In the data rows, the value 128 means zero.
Here are some points, each followed by its number:
[110 110 144 126  97  98 111 119] 0
[106 103 117 128 154 186 164 138] 1
[135 119 119 101  82 114 135 115] 2
[101 110 134 107  92 127 162 154] 3
[115 139 147 128 121 130 138 134] 4
[115 114 138 175 185 143 103 101] 5
[102 101 114 143 173 181 140 109] 6
[197 149 121 122 119 122 108 113] 7
[ 98  99 142 178 171 176 163 149] 8
[104 122 169 174 148 142 126 122] 9
[162 124  75  67  76 120 148 135] 10
[129 128 127 113 112 122 121 107] 11
[120 149 148 132 137 134 113 106] 12
[131 137 105 104 107 113 138 159] 13
[ 96 100 120 135 137 147 154 163] 14
[120 124 157 187 159 128 124 120] 15
[149 180 145 123 134 111 109 120] 16
[134 137 122 105 113 110  83  96] 17
[139 158 149 115  98 108 123 114] 18
[130 145 152 153 149 119 116 120] 19
[135 171 159 120 108 115 124 129] 20
Which three points above are nearest to each new point by angle, seen from the average point of the numbered points? Their numbers follow each, nearest first.
[141 129 101 122 148 108  80  99] >> 17 7 11
[105 100 109 122 136 149 171 177] >> 14 1 3
[166 192 182 128  95  71  82  99] >> 18 20 16
[102 114 138 154 147 163 156 122] >> 8 6 1
[113 143 212 198 122  81  79  98] >> 19 15 9
[ 96  92  99 130 156 181 201 191] >> 14 1 8
[109 100 133 190 210 153  99  98] >> 5 15 6
[118 117 114 133 150 131 129 129] >> 6 14 1
[119 128 147 134 107 121 130 125] >> 0 4 18
[102 104 145 198 201 154 106 102] >> 5 15 9
[100  84 108 147 175 163 125 109] >> 6 5 1
[125 154 150 139 153 152 143 139] >> 8 9 19
[149 132 115 101  94 118 167 212] >> 13 3 10
[196 162 125 112 101 111 110 117] >> 7 18 16
[102 119 143 115 103 112 113 125] >> 0 2 11
[194 201 154 102  87  85  87 100] >> 18 16 20
[196 197 140  94  80  77  83  98] >> 18 16 7
[168 177 141  93  67  82  97 101] >> 18 20 17
[164 130  96  74  56  59  94 141] >> 2 10 13
[177 190 148  83  51  63  95 113] >> 18 20 16
[140 142 134 138 151 151 141 141] >> 8 1 6
[144 172 211 193 123  83  78  92] >> 19 12 16
[130 140 115 101  91 101 114 104] >> 11 2 17
[113 124 128 146 162 133 108 112] >> 5 15 6
[ 98  83  92 118 179 237 209 157] >> 1 6 14
[ 95  84  78 100 164 248 255 194] >> 1 14 8
[148 113  91  78  55  60 104 147] >> 2 10 13
[146 117  92  75  82 113 174 210] >> 13 10 3
[120 122 147 161 123 121 117 108] >> 15 9 19
[ 99  89 109 172 179 114  91  96] >> 5 15 6
